In the rows, zero is written as 128.
The rows of R fall into 3 groups, which share some directions, and each row is roughly a mix of its group's hidden directions.
R (108 x 10):
[[ 60 149 144 107 122 124 125 125 100  84]
 [138 108 119 117 159  99 102 122 187  85]
 [102 140 101 188 158 109 124 173 120 132]
 [140  91 140  74  92 140 110  84 128 112]
 [189  85 117 123 114 122  95 127 166 137]
 [160 119 166  90  92 138 129  78 126 154]
 [106 174 134 177 151 122 163 158 105 142]
 [164  79 109 125 114 116 100  73 119 146]
 [ 78 162 169 143 139 128 172 115 104 141]
 [123 123 167  79  88 115 129  94 166 140]
 [ 92 147 108 188 159 110 132 167 122 129]
 [ 77 130 103 179 143 108 111 165 112 115]
 [ 68 161 145 156 148 132 162 132  98 112]
 [162  81 121  87 105 136  96 102 162 125]
 [110 182 125 142 147 116 167 183 135 124]
 [158 138 100 178 152 122 129 186 116 140]
 [112 143 104 181 143  85 107 174 131 118]
 [ 89 115 133 121 137 174 129  66 105 114]
 [156 168  88 105 136 126 169 146  85 119]
 [169  96 105 100 124 155  89  90 153 115]
 [169 159  85 103 132 120 165 129  84 132]
 [120 103  80 169 150  97 131 172 147 123]
 [ 77 131 184 155 113 111 119 157 144 144]
 [151  69 130 122 109 133  86  81 136 133]
 [116 114  81 151 158 159 112 127  86  90]
 [144  74  80 174 136 110 137 139 121 144]
 [179  84 105 121 114 115 105  84 131 151]
 [ 64 118 177 144 134 149 111 118 158 127]
 [ 85 179 145 125 133 131 164 158  90 117]
 [156 105 107 156 102 185  89 142 117 142]
 [135 152 186  94  78 128 130 130 131 157]
 [ 66 157 143 106 110 124 128 126  85  98]
 [ 51 148 135 122 132 124 133 121 103  91]
 [ 87 175 146 123 126 127 161 151  77 128]
 [152 110 153  89 101 152 122  65 123 140]
 [ 77 155 178 148 118 112 138 167 129 146]
 [166 126 126 129 142 136 123 148 208 127]
 [150  76 138 141 113 123  83 117 178 144]
 [155 132 163  78 102 155 112  80 126 135]
 [120 140 172  71 110 139 126  77 131 125]
 [156 156  69 113 160 140 163 133 117 101]
 [119  88 173 134 100 120  92  95 142 165]
 [114 181 109 123 148 130 171 165 100  99]
 [127 181 102 138 147 107 170 172 111 116]
 [108 110  85 138 152 159 110 117  84  84]
 [166 144 134 123 106  84 125 187 152 143]
 [ 91 168 152 134 143 140 151 183 151 105]
 [131 148 164 122 100  95 137 166 175 163]
 [ 59 151 140 122 113 125 136 120  82 102]
 [100 142 168  72 133 114 145  81 128 119]
 [200 112 116 138 113 128 122 136 151 173]
 [ 55 134 130 124 148 121 137 104 125  83]
 [180  89 110 122 134 112  90 133 174 120]
 [175  82 102 128 129 128  99  90 162 137]
 [ 77 139 119 177 156 109 163 156 114 130]
 [ 70 138 151 109 133 156 164  90 110 111]
 [135  81 160 135 103 119  87  94 151 162]
 [ 92 162 155 155 130  99 169 165 107 145]
 [115 121 141 171  75 141 128 170 138 167]
 [157 111 112  77 154 117 112  80 146 100]
 [102 182 137 140 149 130 158 182 147 117]
 [124  75 158 142 102 114  87  96 145 155]
 [ 94 156 151 164 129 102 169 166 106 151]
 [ 73 167 142 169 129 112 145 149  99 112]
 [179 102 137  76 100 141 118  95 144 136]
 [195 109 128  88 103 131 115 109 151 147]
 [162  74 130 131 113 125  85 101 164 146]
 [124 153 101 182 164 112 134 174 132 150]
 [188  88 116 120 117 121  94 129 169 136]
 [ 99  98 185 143 100 118  93 114 143 157]
 [205 114 130  98 118 134 125 115 150 153]
 [122 112  94 141 153 165 117 107  69  97]
 [186 159  85 121 126 101 145 146  97 131]
 [ 86 178 147 125 130 128 160 153  81 122]
 [169  96  99 105 131 157  90  90 149 112]
 [204 110 121 115 124 134 118 130 161 160]
 [ 81 110 137  90 153 147 137  86 131  87]
 [103  92 180 139  97 118  89 102 127 152]
 [103 170 154 127 129 148 183 107  91 143]
 [ 98  89 151 131 104 123 102  80  86 142]
 [ 50 142 137 147 144 129 150 116 116 100]
 [ 71 135 130 152 159 170 137 111  89 120]
 [ 93 163 156 159 121 105 161 174 117 149]
 [ 74 157 161 145 139 115 174 125  97 136]
 [164 126 162  92 107 143 132  67 122 146]
 [150 112 154  68  95 145 129  82 129 119]
 [128  84 103 190 114 142 137 140 123 166]
 [ 65 136 118 165 159 105 124 145 129  91]
 [153  81 126  79 111 138  98  96 157 115]
 [ 77 169 137 164 145 123 158 145  91 122]
 [133 100  99 151 138  93  80 153 168 105]
 [112 134 126 119 164  94 100 146 163  70]
 [144 172  87 114 143 124 169 129  78 120]
 [137 152 175 116  99  99 144 149 168 168]
 [ 95 128 182 157 118 119 102 158 170 141]
 [ 60 151 137 124 117 121 130 128  81  97]
 [112  86 175 137  98 119  90 104 142 161]
 [127 174  93 120 151 132 171 157 100  96]
 [108 121  79 162 164 151 111 153 104  94]
 [ 87 117 143 108 128 168 128  69  98 116]
 [ 75 153 138 171 157 156 144 151 103 140]
 [ 99 184 127 120 143 138 167 158  92 105]
 [155 148 117 157 133 109 120 197 159 142]
 [ 68 166 156 151 122 132 141 171 124 135]
 [ 77 166 166 133 130 139 141 173 121 102]
 [147 167  79 113 159 143 168 152 124 103]
 [193  91 122 108 107 134 107 117 160 149]
 [165  79 120 132 124 131  90  99 175 139]]

Here is one row of each group, with its name. Which group are the others in?
[181 143 113 156 114 111 113 176 124 167] | (65)
[158 158  72 114 156 138 162 145 120  96] | (70)
[111 142 118 186 133 117 148 185 104 141] | (56)

[140 108  89 143 157 158 121  98  76 100] | (56)
[166 115  65 111 148 139 137  90 108 114] | (70)
[169  79  74 123 146 113 110 113 138 110] | (56)
[176  84 109 134 126 124  95 114 178 139] | (70)
[115 146 130  88 160  68 150 120 134  93] | (56)
[ 99 159 156  93 143  72 159 129 139 113] | (56)
[171 135  68 107 147 137 147 106 102 104] | (70)
[ 88  93 158 130 135 160 101  81 153 119] | (70)
[148  79  94 134 129 117 108  66 115 130] | (70)
[150  71 137 127 111 132  84  90 156 145] | (70)
[173 109 139  76 106 138 108  80 127 128] | (56)
